(in the rows, 128 means zero)
Turns in one plane each, and the order they were made in; the first pair answered
buzo:
[110 134 169 111 113  59 150 142 160 144  91 115  97 129 116 146 130 132
 144 114 103  91] => [113 111 135  97 129 152 119 162 128 138 107  79 154  88 160 137  93 135
 160 116 150  90]
[137 147 146 150 126 130 138  82 152 124 154 124 117 150 135 150 130 148
  95 116 125 166] => [140 140 149 139 108 120 117  93 151 113 158 118 140 122 144 170 110 143
 109 103 122 151]
[102 126 109 147 159 139 163 123 128 162 107  94 156 139 142 143 152 170
 118 102 113 127] => [103 139 119 151 148 110 167 118 139 157 102 102 147 141 136 149 152 165
 122 105  99 115]
fadek:
[115 151 114 149 140 106  89 125 125 137 159 162 121 150 143 130 129 156
 101 129  88 132] => [118 151 118 150 145 113  96 123 123 142 161 160 115 155 140 121 133 162
 107 136  83 138]
[144 118 126 127 111 150 114 143 112 119 145 114 145 108 126 120 115 123
 142 148 154 132] => [140 124 123 135 116 155 107 140 119 125 150 116 154 106 132 129 113 127
 139 143 143 133]
[130 144 142 111 102  76 163 132 129  97 110 159 118 134 146 146 145 114
 115 127 108 114] => [130 145 145 117 106  72 163 126 130 103 109 157 124 132 145 159 137 115
 107 121  98 118]
[153 109 131 121 116 147 177  89 176 144 149 112 155 127  83  85 154 158
  86 171 116 107] => [141 112 131 110 106 149 179 102 165 135 147 122 145 133  81  60 150 148
  96 179 132 102]
Tabed:
[117 106 123 143 179 166 146 116 147 153 111 106 122 130 127 122 119 150
 129 121 133 141] => [115 109 129 144 181 144 153 106 146 155 116 117 106 142 112 122 132 145
 115 126 119 146]
[127 108 100 142 167 152 130 105 120 126 113 137 165 140 176 174 110 129
  97 102 124 115] => [129 107  97 150 176 170 128 102 115 130 116 144 158 146 175 162 115 133
  91 106 122 126]
[144 153 152 130 131  82 127 115  96 126 145 126 112 154 127 139 149 126
 109 110 136 116] => [132 148 150 116 131  86 119 125 102 115 140 115 122 134 135 156 133 124
 123 104 138 100]
[168 136 123 137  82 174  42 143 104 119 166  80 175  86 123 140 125 146
 141 151 131 151] => [179 144 121 158  88 181  53 136  98 122 176  95 153 113 105 123 153 145
 124 164 133 182]
det:
[138 163 155 137  87  86  93 108 136  99 130 117 170 119 108 154 190 129
 135 149 124 103] => [138 155 153 145  96  94  95  97 148 116 128  97 176 111 113 174 180 138
 124 136 114 100]
[111 119 152 151 152  97  86  92 157 125 111 116 120 131 111 168 126 168
 111 133  95 109] => [113 111 133 156 172 121  82  85 146 124 113 114 147 122 143 173 106 166
 106 127 107 110]
[ 90  94 127 102 108 127 119 150 111 155 124 113  84 133  94  98 165 143
 157 136 113 135] => [ 81  85 130 110 130 139 124 130 119 170 117  97  95 125  89 128 162 151
 153 131 105 137]
Suvok:
[107 121 103 102 167 149 128 120 105 102 130 153 170 109 177 158  69 117
  86 103 175 125] => [108 132 146 141 152  81 130  83 161 146 125 107 118 119  81 197 106 144
  75 116 104 143]
[119 137 134 115  87 113 135 171 113  85 124 190  91 167 124  90 165 100
 117 147 184 114] => [118 151 151 126  77  80 140 162 134  96 124 179  79 166 106 115 172 102
 114 138 148 110]
[147 165 123 111  67 130  85 146 111  65 159 150 121 136 133  82 132  94
  98 142 128 150] => [142 171 140 114  57  86 102 136 131  62 142 157 111 129 136 120 127  85
 101 113 105 121]
[115 126 116 132 153 158 111 114 138 128 139  65 120 105  93 138 126 139
 137 128 114 131] => [105 123  99 111 162 166 119 133 127 104 131  89 140  97 140 139 105 122
 143 113 141 117]

Each pair is 2 to 3 turns apart.
[119 141 133 114 135 114 141 100 142 156 141 114 137 118  95 150 120 126
 143 111 107 132] => [116 140 112  98 145 133 147 113 121 131 142 166 149 127 141 135 108 104
 141 108 135 125] | Suvok Tabed Suvok
[138 108 109  89 123 175  86 145 112 112 140  92 194  73 178 152  83 122
 168 106 158 103] => [153 112 119 108 110 209  58 149 103 131 163  70 174  91 122 103 125 140
 157 147 161 153] | Suvok Suvok det
[134 122 127 144 130  89 152 114 140 108 100 135 140 113 129 206 137 142
  86 103  89 133] => [139 123 128 153 137 102 144 104 145 128 109 114 124 125  99 194 153 153
  86 122  83 149] | Suvok Suvok Suvok
[113 107 130 142 188 187 146 117 116 132 143 142 164 108 190 109 167 120
 111 136 150 135] => [129 127 181 162 141  92 134  94 161 145 142 107 130 109 111 151 187 134
 109 145  85 123] | Suvok Suvok buzo
[ 91 107 139 150 153 122 141 120 177 156  93 101  92 140 107 146 148 124
 150 126  90 117] => [102  99  97 125 164 189 116 150 131 130  98 109 140 120 162 120 121 121
 160 127 141 120] | buzo buzo det
[116 104 119 145 182 134 143  92 155 148 108 128 168 104 184 204 105 129
  96  86 135 108] => [124 116 169 153 112  81 117  99 183 171 121  81  96 121  65 175 144 147
 120 130  85 112] | Suvok fadek buzo
